In the data rows, 128 means zero.
Here are some points, one per row:
[110, 171, 117, 168, 170, 176, 119, 128, 67, 128, 122, 113, 173, 168, 134,
 160, 168, 120, 166, 133, 78, 112, 160, 163]
[107, 160, 157, 188, 186, 91, 179, 148, 184, 143, 198, 118, 172, 169, 139,
 141, 163, 163, 132, 134, 160, 165, 149, 163]
[111, 96, 113, 156, 145, 195, 57, 149, 172, 100, 108, 167, 135, 218, 128,
 226, 174, 127, 255, 138, 105, 178, 188, 72]
[114, 185, 63, 171, 134, 147, 165, 121, 152, 112, 145, 152, 67, 97, 144,
 147, 215, 83, 125, 177, 174, 190, 105, 100]
[90, 176, 125, 137, 158, 154, 111, 105, 97, 151, 117, 158, 169, 162, 120,
 151, 106, 129, 151, 142, 151, 125, 143, 167]
[142, 127, 177, 213, 204, 126, 168, 169, 165, 172, 170, 152, 189, 200, 181,
 177, 185, 178, 87, 213, 170, 195, 178, 166]
[164, 176, 163, 100, 195, 148, 158, 183, 135, 178, 148, 168, 170, 155, 184,
 199, 153, 171, 193, 189, 184, 183, 190, 185]
[141, 149, 148, 155, 174, 183, 144, 124, 174, 148, 180, 160, 153, 121, 140,
 122, 113, 149, 119, 137, 83, 168, 174, 166]
[217, 160, 104, 158, 156, 122, 84, 62, 147, 63, 158, 215, 191, 196, 168,
 205, 100, 142, 250, 192, 162, 136, 158, 173]
[151, 178, 41, 157, 97, 133, 157, 143, 157, 148, 126, 182, 161, 95, 151,
 114, 200, 141, 135, 142, 174, 155, 144, 114]
[153, 136, 127, 136, 179, 113, 120, 132, 165, 133, 183, 92, 162, 86, 181,
 161, 124, 152, 145, 104, 112, 165, 1, 165]
[136, 151, 159, 160, 194, 214, 184, 124, 182, 158, 210, 179, 159, 129, 167,
 102, 145, 169, 177, 161, 89, 162, 198, 176]
[121, 196, 154, 96, 177, 188, 166, 169, 141, 159, 145, 161, 171, 157, 169,
 190, 122, 160, 211, 158, 193, 164, 182, 180]
[190, 171, 108, 131, 113, 131, 170, 149, 120, 129, 93, 216, 158, 160, 158,
 58, 191, 100, 133, 113, 172, 157, 145, 147]
[186, 201, 169, 204, 182, 159, 89, 171, 179, 177, 184, 194, 165, 161, 88,
 112, 217, 170, 167, 128, 197, 191, 109, 172]
[141, 148, 154, 109, 182, 209, 166, 96, 172, 155, 185, 135, 165, 145, 150,
 119, 172, 155, 192, 159, 114, 160, 189, 166]
[141, 181, 172, 154, 124, 133, 163, 134, 129, 107, 126, 181, 141, 70, 147,
 122, 205, 34, 130, 164, 170, 164, 126, 94]
[122, 85, 126, 78, 203, 203, 131, 159, 181, 100, 191, 161, 133, 81, 121,
 123, 129, 128, 147, 104, 163, 160, 194, 152]
[68, 169, 141, 130, 169, 90, 129, 142, 184, 131, 172, 151, 166, 172, 126,
 114, 153, 136, 127, 131, 141, 136, 130, 165]
[145, 150, 134, 88, 159, 168, 111, 118, 163, 139, 172, 120, 147, 143, 126,
 88, 130, 132, 148, 146, 115, 143, 161, 147]
[155, 156, 129, 114, 158, 171, 114, 114, 124, 140, 151, 88, 157, 160, 126,
 117, 147, 129, 155, 147, 111, 139, 161, 143]
[148, 168, 146, 163, 176, 66, 167, 132, 165, 143, 190, 81, 157, 131, 114,
 156, 145, 155, 143, 99, 146, 172, 143, 160]
[156, 177, 140, 127, 139, 155, 113, 132, 158, 151, 161, 103, 151, 164, 128,
 101, 83, 140, 116, 153, 136, 154, 147, 138]
[128, 39, 176, 133, 63, 134, 160, 165, 125, 197, 138, 179, 106, 180, 130,
 191, 104, 150, 255, 108, 113, 121, 90, 80]
[87, 190, 155, 132, 186, 230, 195, 131, 132, 148, 143, 148, 189, 171, 169,
 204, 172, 158, 231, 147, 159, 153, 191, 186]
[105, 157, 110, 195, 32, 149, 120, 111, 163, 114, 206, 124, 59, 133, 163,
 165, 219, 117, 129, 149, 188, 189, 140, 186]
[190, 171, 116, 131, 116, 131, 170, 146, 118, 123, 87, 215, 153, 153, 157,
 60, 191, 110, 133, 119, 172, 154, 143, 145]
[155, 170, 140, 105, 153, 173, 123, 98, 141, 151, 150, 89, 164, 166, 132,
 126, 157, 135, 160, 153, 100, 149, 161, 151]
[140, 121, 144, 141, 176, 183, 136, 87, 171, 145, 165, 148, 155, 108, 116,
 145, 115, 142, 104, 123, 113, 180, 172, 162]
[162, 154, 145, 82, 184, 81, 89, 157, 125, 176, 127, 173, 163, 155, 154,
 165, 166, 143, 133, 190, 138, 164, 157, 179]
[142, 139, 162, 158, 193, 109, 133, 161, 152, 169, 152, 160, 178, 183, 166,
 168, 175, 161, 102, 199, 155, 179, 166, 170]
[224, 186, 84, 192, 216, 160, 144, 109, 171, 187, 135, 212, 176, 179, 190,
 231, 100, 26, 255, 188, 174, 100, 186, 185]
[137, 106, 148, 128, 191, 207, 162, 53, 174, 163, 201, 162, 156, 123, 126,
 82, 142, 159, 170, 161, 147, 159, 188, 160]
[145, 97, 97, 150, 201, 196, 118, 192, 68, 91, 175, 98, 137, 128, 127,
 103, 141, 119, 177, 127, 163, 106, 189, 126]
[148, 190, 166, 113, 174, 225, 193, 149, 171, 152, 173, 103, 176, 171, 176,
 172, 166, 165, 213, 159, 144, 176, 196, 166]
[92, 171, 137, 119, 163, 79, 124, 133, 174, 133, 168, 126, 160, 158, 115,
 121, 146, 134, 131, 118, 138, 140, 127, 161]
[117, 181, 142, 96, 170, 150, 125, 147, 128, 158, 131, 163, 167, 157, 148,
 169, 127, 143, 172, 158, 164, 150, 161, 175]
[178, 196, 170, 200, 164, 153, 92, 174, 178, 167, 184, 193, 171, 157, 110,
 118, 215, 159, 166, 93, 194, 189, 127, 178]
[136, 114, 139, 129, 179, 182, 128, 107, 172, 131, 161, 146, 150, 98, 112,
 156, 112, 134, 98, 109, 119, 181, 173, 160]
[108, 193, 146, 116, 171, 190, 159, 150, 127, 156, 138, 158, 172, 159, 156,
 182, 112, 153, 201, 150, 187, 153, 174, 176]
[136, 105, 147, 141, 100, 127, 172, 153, 139, 170, 124, 189, 98, 177, 35,
 198, 114, 154, 255, 151, 89, 133, 136, 85]
[96, 152, 168, 215, 196, 108, 189, 162, 190, 152, 208, 146, 181, 196, 163,
 123, 174, 175, 124, 175, 170, 163, 159, 163]
[147, 182, 162, 199, 172, 202, 185, 177, 177, 159, 203, 157, 156, 151, 173,
 117, 70, 176, 141, 164, 143, 173, 185, 159]
[106, 165, 133, 112, 160, 91, 116, 127, 171, 130, 163, 110, 162, 153, 123,
 127, 140, 131, 131, 108, 137, 146, 96, 159]
[151, 156, 141, 73, 178, 81, 81, 153, 128, 170, 124, 173, 162, 155, 147,
 158, 162, 137, 130, 183, 134, 158, 151, 177]
[167, 167, 118, 163, 67, 132, 131, 151, 152, 151, 151, 188, 185, 127, 155,
 103, 199, 128, 143, 111, 181, 155, 163, 162]
[145, 162, 160, 198, 165, 175, 161, 155, 176, 155, 185, 128, 164, 171, 155,
 124, 97, 164, 101, 167, 144, 175, 168, 147]
[102, 178, 132, 120, 163, 152, 117, 123, 110, 154, 123, 160, 169, 160, 132,
 158, 115, 135, 160, 148, 157, 136, 151, 171]
[80, 164, 146, 143, 173, 95, 133, 146, 180, 141, 177, 153, 169, 184, 138,
 105, 156, 144, 124, 154, 146, 138, 136, 162]
[147, 165, 144, 169, 160, 160, 133, 150, 169, 140, 161, 142, 149, 112, 129,
 160, 70, 143, 83, 111, 99, 182, 161, 161]
[240, 176, 169, 93, 177, 145, 142, 57, 125, 129, 160, 255, 87, 203, 190,
 209, 192, 173, 59, 49, 185, 66, 156, 49]
[147, 180, 156, 86, 185, 147, 144, 176, 141, 169, 143, 167, 168, 155, 173,
 188, 145, 160, 188, 177, 177, 173, 180, 182]
[223, 157, 118, 154, 137, 161, 152, 163, 138, 163, 92, 216, 190, 194, 104,
 134, 205, 126, 112, 93, 185, 211, 141, 197]
[142, 163, 149, 163, 173, 182, 147, 142, 175, 149, 188, 166, 152, 127, 152,
 111, 112, 153, 126, 144, 69, 162, 176, 168]
[154, 173, 137, 117, 140, 151, 102, 126, 157, 146, 154, 107, 150, 152, 122,
 110, 91, 132, 108, 141, 112, 154, 145, 143]
[103, 178, 133, 119, 163, 152, 118, 124, 111, 154, 123, 160, 168, 160, 133,
 159, 116, 135, 160, 149, 157, 137, 151, 171]
[147, 167, 148, 165, 176, 69, 168, 132, 166, 143, 190, 80, 159, 136, 116,
 155, 147, 156, 142, 103, 149, 173, 143, 158]
[102, 179, 148, 108, 152, 167, 132, 144, 173, 139, 148, 122, 170, 182, 139,
 144, 121, 139, 137, 149, 170, 155, 151, 153]
[143, 186, 168, 150, 184, 226, 201, 163, 179, 154, 193, 141, 170, 155, 186,
 152, 149, 173, 198, 161, 115, 174, 202, 174]
[125, 165, 165, 169, 166, 182, 170, 151, 178, 149, 168, 105, 179, 198, 157,
 156, 132, 162, 125, 171, 188, 178, 168, 147]
[89, 158, 151, 154, 176, 100, 137, 149, 178, 145, 176, 153, 172, 187, 144,
 114, 160, 149, 117, 164, 149, 146, 142, 162]
[185, 200, 169, 203, 180, 159, 90, 172, 179, 176, 184, 194, 166, 161, 91,
 112, 216, 169, 167, 123, 196, 191, 112, 173]
[198, 189, 149, 181, 154, 152, 109, 170, 162, 173, 163, 206, 173, 183, 108,
 84, 207, 151, 159, 113, 191, 183, 126, 180]
[146, 185, 161, 98, 175, 215, 176, 137, 171, 148, 170, 108, 174, 165, 172,
 161, 189, 156, 210, 156, 103, 167, 192, 170]
[138, 115, 141, 133, 178, 183, 131, 97, 172, 136, 161, 146, 152, 101, 112,
 153, 114, 137, 99, 113, 118, 181, 173, 161]
[146, 185, 161, 100, 175, 216, 178, 138, 171, 148, 170, 108, 174, 165, 172,
 162, 187, 157, 210, 156, 107, 168, 193, 170]
[255, 173, 106, 51, 117, 180, 173, 186, 129, 114, 200, 255, 196, 207, 65,
 253, 220, 118, 43, 180, 174, 58, 119, 184]
[121, 178, 135, 200, 69, 139, 105, 137, 181, 144, 191, 146, 159, 53, 139,
 172, 215, 153, 145, 152, 186, 159, 147, 137]
[156, 187, 152, 104, 149, 189, 148, 136, 159, 151, 156, 82, 165, 176, 146,
 146, 120, 149, 169, 155, 166, 167, 167, 145]
[80, 179, 134, 147, 168, 190, 145, 102, 104, 147, 125, 151, 181, 168, 135,
 170, 138, 137, 182, 140, 146, 130, 160, 175]
[131, 187, 150, 206, 99, 143, 96, 148, 186, 153, 193, 156, 172, 60, 126,
 168, 217, 163, 153, 143, 189, 164, 140, 138]
[158, 102, 134, 197, 183, 205, 116, 167, 134, 108, 58, 44, 134, 142, 125,
 154, 171, 120, 185, 134, 158, 22, 190, 164]
[80, 176, 156, 123, 168, 174, 152, 161, 182, 137, 154, 150, 177, 184, 155,
 160, 135, 147, 143, 153, 176, 160, 160, 165]
[131, 94, 139, 106, 196, 205, 149, 91, 176, 138, 195, 160, 147, 105, 121,
 101, 137, 146, 159, 137, 157, 161, 190, 156]
[133, 180, 143, 98, 140, 160, 117, 130, 161, 144, 144, 93, 163, 180, 128,
 132, 109, 135, 134, 150, 166, 155, 146, 141]
[185, 178, 183, 131, 140, 129, 169, 120, 103, 73, 37, 210, 113, 97, 147,
 69, 194, 190, 129, 165, 173, 126, 121, 133]
[144, 176, 152, 172, 171, 184, 155, 158, 176, 153, 197, 168, 151, 137, 163,
 96, 101, 159, 135, 155, 74, 157, 177, 166]
[149, 173, 141, 151, 175, 56, 162, 131, 162, 139, 188, 86, 151, 111, 106,
 161, 137, 150, 148, 80, 133, 171, 140, 165]
[140, 113, 134, 104, 187, 201, 143, 96, 147, 139, 185, 127, 152, 133, 127,
 95, 156, 142, 183, 150, 153, 143, 185, 148]
[160, 208, 186, 225, 188, 159, 80, 173, 198, 168, 206, 177, 163, 125, 87,
 153, 225, 179, 173, 109, 199, 197, 110, 168]
[81, 179, 118, 145, 156, 155, 105, 121, 90, 140, 116, 159, 166, 160, 119,
 146, 97, 123, 145, 132, 142, 116, 140, 165]
[157, 152, 127, 155, 131, 142, 102, 153, 152, 84, 133, 210, 139, 188, 117,
 207, 119, 134, 255, 154, 64, 148, 161, 125]
[101, 170, 122, 165, 169, 181, 128, 105, 76, 138, 121, 122, 178, 170, 130,
 162, 163, 126, 170, 137, 98, 118, 159, 166]
[136, 98, 112, 113, 197, 195, 122, 168, 123, 105, 193, 130, 134, 118, 128,
 80, 134, 127, 175, 132, 163, 121, 188, 135]
[188, 182, 146, 176, 129, 144, 114, 169, 160, 162, 161, 203, 179, 172, 131,
 92, 204, 139, 156, 86, 188, 178, 144, 182]
[146, 161, 152, 184, 162, 171, 143, 152, 172, 146, 167, 135, 157, 140, 140,
 149, 82, 151, 82, 137, 118, 182, 164, 154]
[205, 159, 139, 154, 133, 115, 127, 90, 136, 51, 156, 217, 171, 187, 118,
 198, 71, 141, 251, 182, 156, 142, 143, 163]
[150, 182, 152, 135, 159, 187, 151, 145, 167, 152, 176, 122, 158, 158, 154,
 122, 112, 154, 154, 155, 122, 162, 172, 155]
There is one direction along which these points spread out most. How far along it is each point below, from 0 to 99? The average is 50, and the first point in the table lies past the average. One standard deviation of the points above along it is 16.
[178, 196, 170, 200, 164, 153, 92, 174, 178, 167, 184, 193, 171, 157, 110,
 118, 215, 159, 166, 93, 194, 189, 127, 178] 19
[155, 170, 140, 105, 153, 173, 123, 98, 141, 151, 150, 89, 164, 166, 132,
 126, 157, 135, 160, 153, 100, 149, 161, 151] 62
[103, 178, 133, 119, 163, 152, 118, 124, 111, 154, 123, 160, 168, 160, 133,
 159, 116, 135, 160, 149, 157, 137, 151, 171] 57
[141, 149, 148, 155, 174, 183, 144, 124, 174, 148, 180, 160, 153, 121, 140,
 122, 113, 149, 119, 137, 83, 168, 174, 166] 59
[108, 193, 146, 116, 171, 190, 159, 150, 127, 156, 138, 158, 172, 159, 156,
 182, 112, 153, 201, 150, 187, 153, 174, 176] 66
[141, 181, 172, 154, 124, 133, 163, 134, 129, 107, 126, 181, 141, 70, 147,
 122, 205, 34, 130, 164, 170, 164, 126, 94] 28
[136, 151, 159, 160, 194, 214, 184, 124, 182, 158, 210, 179, 159, 129, 167,
 102, 145, 169, 177, 161, 89, 162, 198, 176] 66
[223, 157, 118, 154, 137, 161, 152, 163, 138, 163, 92, 216, 190, 194, 104,
 134, 205, 126, 112, 93, 185, 211, 141, 197] 20
[110, 171, 117, 168, 170, 176, 119, 128, 67, 128, 122, 113, 173, 168, 134,
 160, 168, 120, 166, 133, 78, 112, 160, 163] 63
[80, 179, 134, 147, 168, 190, 145, 102, 104, 147, 125, 151, 181, 168, 135,
 170, 138, 137, 182, 140, 146, 130, 160, 175] 65
[96, 152, 168, 215, 196, 108, 189, 162, 190, 152, 208, 146, 181, 196, 163,
 123, 174, 175, 124, 175, 170, 163, 159, 163] 42
[89, 158, 151, 154, 176, 100, 137, 149, 178, 145, 176, 153, 172, 187, 144,
 114, 160, 149, 117, 164, 149, 146, 142, 162] 42
[145, 150, 134, 88, 159, 168, 111, 118, 163, 139, 172, 120, 147, 143, 126,
 88, 130, 132, 148, 146, 115, 143, 161, 147] 59
[188, 182, 146, 176, 129, 144, 114, 169, 160, 162, 161, 203, 179, 172, 131,
 92, 204, 139, 156, 86, 188, 178, 144, 182] 20
[80, 164, 146, 143, 173, 95, 133, 146, 180, 141, 177, 153, 169, 184, 138,
 105, 156, 144, 124, 154, 146, 138, 136, 162] 43
